(in the rows, 128 means zero)
The same turns and mirrors carry the whole set onto itself, and each row onto the other rows of its family. Which rows share a family with each named row? Give them in list order.
These 30 rows form 5 families of 6 rows each.
Vodug: [152 157 101 134 102 149 143 170 155 149 129 118 134 121 120 127 127 148
 140 134  79 132 106 167 156 136 131  94]
fomik: [129 153 136 120  97 126 162 128 113 133 165 140 180 110 136 145 149 124
 159 133 122 106 103 118 132 119 140 116]
Sif: [143 163  90 149  98 139 154 169 157 144 154 127 160 128 119 129 134 152
 143 130  62 127 113 148 171 130 142  89]
saf: [145 134  85 137 110 161 154 174 157 150 145 134 142 116 107 137 131 152
 144 141  86 118 130 151 160 126 163  82]
Dodi: [123 153 134 140 112 115 166 135 109 113 167 140 181 103 142 137 152 120
 147 123 103 116 113 127 131 134 148  91]
faden: [139 144  92 139 112 155 147 169 162 147 150 134 159 123 108 134 129 153
 151 139  78 127 122 160 161 129 149  77]
deluf: [160 134 122 132 119 128 155 104 161 143 154 119 118 154 128 148 112 143
 138 140 113 132 119 110 172 146 157 103]
pake: [107 119 106 100 116 115 157 166 126 136 171 121 131 101 126 152 113 144
 116 121  96 135 113 109 193 133 108 105]
lipul: [128 133 116 135 136 144 126 162 131 117 149 109 159 109 135 148 130 118
 119 124 117 101 132 138 145 145 190 127]
Foten: [125 113 120 100 106 111 159 154 117 126 162 128 144  88 120 150 110 139
 132 111 102 149 118 108 192 142 112 105]
Falon: [121 114 112  96 109 125 157 144 127 142 171 110 122  82 128 148 106 132
 116 132 104 139 117 127 188 127 112 108]
Refu: [125 148 130 122 118 114 172 141 115 131 152 143 159 124 140 126 137 119
 167 137 125 107  98 145 123 124 142 110]
Rurad: [162 143 121 146 101 119 136 120 151 151 155 137 105 146 132 162 108 139
 140 138 115 125 124 113 166 148 138 124]
mele: [136 138 125 102  97 136 143 135 172 120 149 150 141  95 139 131 139 126
 164  95 110  92 143 128 184 155 111 115]
Veziz: [131 112 116  97 107 123 166 145 129 147 171 108 113  80 117 156 112 122
 134 134 118 138 117 123 185 138 121 111]
minut: [125 136 140 110 101 122 164 150 162 105 146 155 150  99 149 128 147 124
 163 106 106 106 160 110 179 148 125 111]
dedu: [137 165 140 130  91 140 160 141 118 130 166 145 165 100 138 148 149 117
 161 135 127 102 113 118 131 123 144 112]
mukev: [113 139 113 144 131 117 143 157 157 115 148 103 156 106 135 133 145 118
 117 119  89 109 133 138 164 142 181 146]
Duror: [154 141  88 135  98 135 146 159 146 140 153 138 148 123 114 134 130 152
 130 130  55 137 109 147 167 139 159  79]
kozaf: [122 130 120 152 136 123 136 150 146 137 150 107 128 103 136 137 152 125
 128 124 111 120 133 160 156 134 182 143]
Las: [120 132 116 137 123 125 140 154 152 121 147 110 149 117 133 137 159 116
 110 132  83 114 144 136 150 150 189 121]
sebek: [147 150 122 140 113 116 145 121 153 140 162 117 122 165 126 151 116 137
 130 132 101 129 121  93 183 154 150 109]
pures: [110 157 134 131 110 111 176 130 120 124 169 138 172 110 129 132 145 116
 153 123 108 115  93 115 133 121 140 111]
tivib: [121 137 125 116 110 128 139 148 154 127 135 160 124  98 127 124 141 142
 170  98 121  88 154 125 171 138 121 118]
Vule: [155 129 126 124  96 122 151 122 157 142 162 132 117 154 118 141 113 124
 134 130  95 146 129  96 188 155 154 109]
vab: [122 111 112 103 107 132 147 164 108 145 157 120 128 110 136 142 106 132
 117 115 123 129 116 125 178 128 102 118]
dobub: [119 142 127 111 111 126 157 141 175 113 154 162 136 111 139 122 143 132
 161  90 103  96 139 111 185 145 120 110]
Tesa: [169 136 117 125 119 135 158 112 151 142 154 123 108 146 122 136 101 138
 149 132 114 126 116 116 173 148 162  90]
Teba: [148 139 126  99 100 140 150 150 161 115 145 140 137  80 148 137 137 129
 165  92 116  97 132 130 182 157 118 116]
Zop: [118 135 120 130 135 135 125 157 140 116 151 110 158 106 137 137 138 123
 119 129 109 106 141 144 162 135 191 140]

The rest of the family of Las: Dodi, Foten, minut, Duror, Vule
The rest of the family of Tesa: saf, lipul, Veziz, dedu, Teba
The rest of the family of Falon: fomik, faden, deluf, mele, Zop
The rest of the family of pake: Sif, mukev, sebek, pures, dobub

The same turns and mirrors carry the whole set onto itself, and each row onto the other rows of its family. Which rows share a family with each named row? Give them in list order.
These 32 rows form 4 families of 8 rows each.
nepe: [104 124 112 136 132 131 151 139 138 128 169 144 143 151]
guz: [ 75 132 121 117 118 151 157 110 117 105 120 129 124 156]
zilam: [103 137 135 149 140 121 156 131 113 131 165 143 135 144]
vama: [102 111 119 141 132 110 150 117 115 110 160 157 150 149]
kisag: [126 110 154 138 126 112 119 121 126 133 141 135 142  95]
fupe: [105  90 151 167 127 121 147 103 144 133 132 137 129 138]
Binu: [115  97 133 116  95 145 124  90 124 129 105 119 109 132]
Kipud: [110 114 126 129 131 152 142 132 129  93 117 159 147 105]
futir: [115 103 168 122 123 120 115 128 133 136 151 155 133 118]
zod: [125 106 153 103 129 112 119 108 132 134 148 135 141 105]
disa: [121 116 133 110 104 114 143  92 143 132 147 111 131 158]
muf: [112 135 114 129 121 155 154 121 110 111 123 124 105 168]
Vabi: [123 130 144 126  99 104 127  98 119 131 145 123 109 154]
rufis: [115 116 142 107 121 165 117 101 139 137 103 120 115 127]
farop: [123  99 134 132 140 166 139 123 125 120 107 150 148 108]
Robom: [113 116 141 128 116 129 124  92 122 147 156 112 113 166]
lepe: [134 108 132 117 106 146 117 111 124 113  99 115 111 119]
bigi: [123 136 126  92 122 130 125 140 100 114 144 128 139 130]
guv: [114 116 123 141 147 163 146 144 117 113 118 137 138 109]
Mim: [105 131 129 135 158 128 144 132 127 120 158 156 154 142]
Mul: [107 128  99 134 124 162 150  95 117 105 122 117 127 153]
Fifo: [113 127 125  94 146 134 111 112 107 106 139 120 153 136]
zufig: [141  94 140 130 135 124 110 108 136 143 144 149 143 120]
sulo: [114 139 111  84 125 151 122 119 107 115 131 138 135 136]
zekar: [ 93 113 153 167 117 147 150 107 146 135 122 130 139 133]
Dak: [ 94 123 110 148 124 160 148 114 119 114 114 139 124 169]
Siro: [ 96 129 129 119 114 107 129  98 126 129 156 124 116 166]
pepiz: [ 96 109 130 139 150 160 124 126 111 117 117 166 135 118]
fepu: [129 117 114  89 130 134 116 117 104 106 151 142 122 138]
Lado: [113 110 141 175 125 136 148 101 136 130 120 131 108 132]
sebi: [118 107 154 120 115 149 115  84 112 113 104 127 118 120]
nema: [103  98 138 154 106 141 156 107 146 141 125 157 114 140]

The rest of the family of Dak: fupe, Binu, zod, farop, Mim, sulo, Siro
The rest of the family of guz: vama, disa, rufis, Fifo, zufig, pepiz, nema
The rest of the family of guv: zilam, kisag, muf, Vabi, lepe, bigi, Lado

The same turns and mirrors carry the whole set onto itself, and each row onto the other rows of its family. Which rows share a family with each named row? Give them in list order.
These 18 rows form 3 families of 6 rows each.
Sovas: [118 119 140 138 157 110  99 138 116 127 114 113 145 158  83]
fele: [136 105 165 132 106  92  99 104 142 128 155 151 123 108 102]
Zuguf: [119 137 100 117 129  94 118 112 112 121 124 129 135 129  84]
Moz: [103 102 172 135  99 130  96 129 139 119 165 110 137 128 110]
tula: [ 97  84 171 138 105 125 105 122 142 131 154 123 133 120 103]
Bapir: [117 119 134 133 153 100 121 133 120 139 110 119 154 154  94]
pon: [118 128 105 123 136 102  99 114 111 115 122 130 123 129  69]
Mituz: [131 131 141 121 137 141  95 133 110 109 108 155 137 160 101]
vuner: [134 106 155 130 103 150 115 113 101 109 158 119 125 112 124]
kas: [127 121 137 119 137 131 114 126 114 123  99 166 140 154 104]
Kogu: [132 141 136 114 130 132 114 130 111 115 110 154 149 160 117]
maku: [123 136 136 131 148 106 110 139 116 126 122 105 156 161  99]
Nasu: [129  87 157 135 112 150 113 109 103 115 148 129 117 107 111]
ril: [141 116 169 133 105 102  81 111 138 113 163 139 120 115 100]
gipom: [129  94 152 130 105 142 132 107 104 122 150 130 128 106 126]
dur: [124 146 104 118 128 103 100 118 108 108 132 118 131 135  81]
ponur: [141 124 164 127  97  92 102 108 140 121 165 140 132 114 115]
Kam: [100 100 167 131  95 119 118 123 142 132 161 117 145 123 119]

The rest of the family of ponur: fele, Mituz, kas, Kogu, ril
The rest of the family of Kam: Sovas, Moz, tula, Bapir, maku

